In the rows, zero is written as 128.
D: several groups of rows, each row roughly a mix of its group's hidden directions; one row fits no group:
D (112 x 16):
[[ 83 142  92 100 125 170  71 152 140 116 105  96 126 136 135 145]
 [171 170 138 155  96 107  76 105 124 139 114  97 145 158 132 150]
 [149 134 149 112 116 122 161 101  76 169 103 146 106 130 141 183]
 [103 153  87 132  86 148  84 124 141  69 134 130 115 158 130 146]
 [149 171 153 138 122 151 138 156 118 144 145  66  94 101 141 162]
 [189 114 145 127 146  95 166  96 135 166 109 144 168 131 134 111]
 [123 128  95 123 120 138 144  98 142 123 157 201 117 159 162 161]
 [100 107 165 146 134  85  64 127 142 162 133 146 161 151 124 125]
 [164 150 164 113 158 120 154 127 100 176 123  71 130 114 147 144]
 [138 124 136 173  96  93  66 122 160 124 137 146 163 158 138 116]
 [173 167 138 137 158 130 155 125 106 151 164  77 119 122 169 132]
 [127 144 190 120 121 108 152 139 152 113 131  88 117 107  67 140]
 [ 64 125 116 132 138 136  82 146 157 110 180 148 122 148 150 133]
 [ 96 104  95 140 141 143 108 143  76 112 108 129 111 106  93  74]
 [ 91  87 153 154 112  83  96 131 150 109 147 170 152 145 119 105]
 [141 143 101 176  80 120  84 129 120  80 144 116 131 150 158 113]
 [137  99 123  96 176 117 137 126 102 157  95  94 169 125 157  90]
 [133 139  72 134 100 137 105 103 127  89 138 150 135 171 180 136]
 [166 173 109 136  94 180 131 142 143 140 107 110  97 108 121 169]
 [104 101  90  84 155 157 154 131 136 107  90 138 133 111  88  92]
 [127 163 109 118 148 118 140  76 138 102 180 163 117 171 121 143]
 [ 74  95 151 119 128 116 106 145  69 134  91 119 115 111  94 119]
 [120 126  98 140 113 109  83 105 163  94 147 158 162 176 152 115]
 [156 130 160 146 114 101  93 142 136 156 121  80 167 137 181 135]
 [ 71  93 114 117 118 115  92 145 115  88 132 118 147 149 179 114]
 [154 119 125 145 112  99 111 110  63 141 110 113 146 149 189 126]
 [ 72 137 108 145 112 156  93 161 123  94 170 127  90 127 145 140]
 [ 89 122 118 110  93 116 108  99 136  95 129 178 126 172 136 170]
 [104 131 113 124 179 127 137 106  71 151 174 153 103 142 156 128]
 [172 122 138 145  96  84 124  83  93 142  99 151 152 159 147 140]
 [129  85 180 146 150  81 136 130 105 173 122 145 148 112 111  99]
 [140 102 188 156  88 101 116 159 146 166 108 130 144 109 141 151]
 [ 90  93 143  88 176 105 172 126  95 111 141 112 133 123 138  98]
 [ 83  83 117 100  96 112 121 123 143  82 107 164 151 155 150 135]
 [125 122  96 122 124 121  86 126 145  83  97  94 170 146 116  78]
 [154 149 146 174  69 105  97 123  81 117 119 105 115 137 140 148]
 [108 135 176 141 132 132  88 172 162 178 142 103 127 110 132 157]
 [114 150 116 142 118 125 129 136 138  51 180  90 116 139 142 107]
 [108 119  95 107 150 133 155 100  51 107 116 142 101 130 109 108]
 [132 102 184 121 144  96 190 127 134 157 156 156 126 114 142 145]
 [114 122 168 106  80 131 124 159 132 125  77  87 126 110 124 172]
 [142 125  82 107  99 161 175 109  99 101  92 160 101 124 128 145]
 [121  97 149 164 118  81 120 109  66 125 122 159 125 131 100  96]
 [131 157 112 151 128 133 116 137 177  70 175 101 128 132 108  93]
 [ 88  83 154 100 119 118 112 138 138 151  71 156 145 120  91 139]
 [ 87  99 157 117 172 133 158 150 126 171 159 162 106 100 122 133]
 [103  89 184 125 129 109 153 150  89 171 116 141 111  98 130 149]
 [136 151 110 161  59 147  81 136 152 108 115 143 116 139 125 161]
 [142 139  86 118 160 128  80 111 121 131 108  91 170 155 147  88]
 [ 97 109 160 120 145 146 109 187 139 170 115  88 129  89 137 132]
 [113 134 148 154 121  90 106 105  75 133 171 145 114 160 167 151]
 [ 92 103 150 133 184 116 130 149  90 150 150 116 117 101 105  83]
 [100 139  89 125 173 149 127 134 150  88 180 122 120 130 116  81]
 [105  97 137 105 191 140 168 148 131 171 153 146 124 101 145 113]
 [124 121  58 102 137 159 146 118 115  76 106 125 129 130 125  88]
 [125 151 144 113 151 149 158 125  77 173 134 125  79 108 117 170]
 [151 150  92 150 103 123 118  93 167  82 151 169 136 163 117 120]
 [117 118 159 109  95 145 137 153 112 166  90 128 108 107 147 193]
 [ 88  91 130 166  98 111  91 136 102 114 120 178 117 125  93 107]
 [131 115 139 105 174 143 168 148  88 175 124  99 118  96 161 126]
 [122 121 162 114 101 150 136 165 135 172  98 119 112 100 148 188]
 [197 147  80 142 115 153 162 116 144 101 112 120 135 118 125  96]
 [ 82 129 125 133  89 143  83 143 162 101 116 154 112 130  76 147]
 [159 132 125 105 169 137 188 134 148 113 133  84 139 102 118  86]
 [167 170 135 127 112 162 143 140 113 160 115  89  99 108 147 177]
 [ 92 166 151 119 120 157 118 151 148 130 158 114  82 118 109 185]
 [184 157 117 137 127 112 135  89  65 130 102  93 131 140 125 115]
 [118 139 131 158 133 101 102 105  79 137 179 147 115 162 175 142]
 [ 74 125 120 113 102 123  99 109 136 103 139 181 115 166 127 171]
 [143 128 164 157  67  93  89 119 139 138 110 144 144 151 138 168]
 [ 94 102 103 112 107 142 119 148 174  68 105 131 143 123  97  98]
 [155 163 144 152  65 113 101 109 101 113 106 109 114 146 120 170]
 [153 146  94 155 102 120  91 115 167  82 144 122 158 161 152 105]
 [122 129 145 128 165 146 156 158 106 172 168 110 102 101 178 143]
 [113 133 127 132  78 109  89 104 156 101 128 167 139 173 137 168]
 [165 138 174 183 105  84  98 136 127 136 138  92 148 126 126 111]
 [131 118 102 103 156 156 187 127  72 129 109 124  98  98 120 111]
 [ 86 106 170 100  98 115 141 143 140  97  95 122 119 112  71 145]
 [ 82 126 161 131 127 111  94 119  91 166 138 164 102 142 113 173]
 [116 131 118 155  71 110  94 102 119  93 129 178 118 163 119 151]
 [144 129 123 102 130 154 190 114 107 143  96 155  95 101  86 149]
 [172 179 110 130 106 158 116 126 189 129 132 108 135 140 145 163]
 [ 80 144  92 129 122 171 106 158 152  84 166 126  96 126 134 132]
 [ 89  92 181 110 102  83 119 143 110 108 108  97 148 134 148 141]
 [129 161 139 146  69 138  98 151 131  99 131  84 109 132 153 171]
 [147 132 152 139  79 100  83 126 164 127 106 113 168 156 156 156]
 [ 89 116 145 126 163 150 131 181 106 144 144  86 103  84 128 109]
 [193 165 124 168 111 114 153  98 106 123 162 128 116 141 157 134]
 [105 116 126 101 192 111 170 104  91 118 162 131 122 132 121  93]
 [ 98 129  88 152 118 124  97 116 111  81 174 156 118 162 161 114]
 [ 94 115 114  91 157 144 144 119 189 123 138 179 133 134  90 128]
 [ 86 153 113 127 120 175 119 165 150  96 158 112  83 109 110 146]
 [156 153 166 133 135 133 144 150 173 137 127  82 127  94  72 121]
 [124 135  60 124 122 171 139 137 149  66 138 127 118 126 135  97]
 [120  91 149 164  92 122 106 160  85 150  83 134 119  93 108 115]
 [111 135 150 155 117 102  61 148 160 117 154  93 157 148 150 119]
 [ 92  93 178  89 138 110 127 146 108 167  86 110 140 115 128 152]
 [ 80 106 157 157 144  87  78 131 103 133 154 143 131 138 101  98]
 [128 131 131 147 184  98 119 114  97 126 163 107 138 132 103  63]
 [144 176 154 132  99 155 127 151 144 133 124  81  95 106 105 176]
 [103  96 113 122 153 132  81 142 176 150 106 151 169 130 107  92]
 [120 102  82 105 152 144 151 119  76 133 121 144 128 134 191 117]
 [178 123 127 164  97  99 144  95  91 141 129 166 133 147 170 137]
 [148 170 163 112 154 131 126 129 123 180 138  75 123 127 146 171]
 [ 90 119 142 131  76 115  79 127 147 120 118 163 130 157 135 178]
 [156 147 148 138 169 129 122 113 129 212 132 152 126 121  99 140]
 [150 115 122 160 112  87  84 116 131 105 116 113 178 154 140  80]
 [102  98 149 112 196  97 120 123 114 171 145 130 157 135 140  97]
 [122 107 131 171 102  88  91 114 151 103 146 176 152 154 115  99]
 [104 142 157 100 159 147 150 133 121 164 125 131  91 102  68 157]
 [151 117 149 150 146  94 132 112 129 171 168 158 150 148 188 134]
 [107 113 110  90 168 138 127 133 185 113 114 122 161 125  89  87]]

which group is each row in? (one row of each group first):
[ 88 126  84 100 121 156 124 115  94 115 130 162 101 151 169 166] => (94)
[ 92  97 188 141 136  86  91 155 147 153 144 120 154 128 136 124] => (121)
[153 118 169 104 147 120 169 121 110 188  90 127 129 104 105 149] => (91)

[181 144 107 124 147 140 182 122 105 122 140  89 128 118 179 112] => (91)
[180 183 121 114 136 156 145 116 118 157 118  82 114 124 141 164] => (121)
[133 110 124 162 100  91  79 123 120  94 107 116 164 144 115  78] => (94)
[165 146 124 159  79 103  91 112  92 105 101  92 143 150 147 126] => (94)
[107 152 151 117 107 135 139 156 143  70 146  64 105 114 114 140] => (91)
[171 154  80 156 110 164 101 143 155 111 107  97 138 116 116  93] => (121)
[112 137 166 125 172 124  98 132 143 199 134 135 129 120  84 140] => (91)
[ 65 106 159 112 173  99 116 122 121 134 156 151 126 135  86 113] => (91)
[133 121 101 133  93 126 104 125  96  81  72  98 138 128  99  93] => (94)
[167 125 142 163 122  90 132  95 157 132 135 175 151 140  82 101] => (91)
[104 164  67 108 154 165 110 110 146  91 156 133 112 152 114 122] => (121)
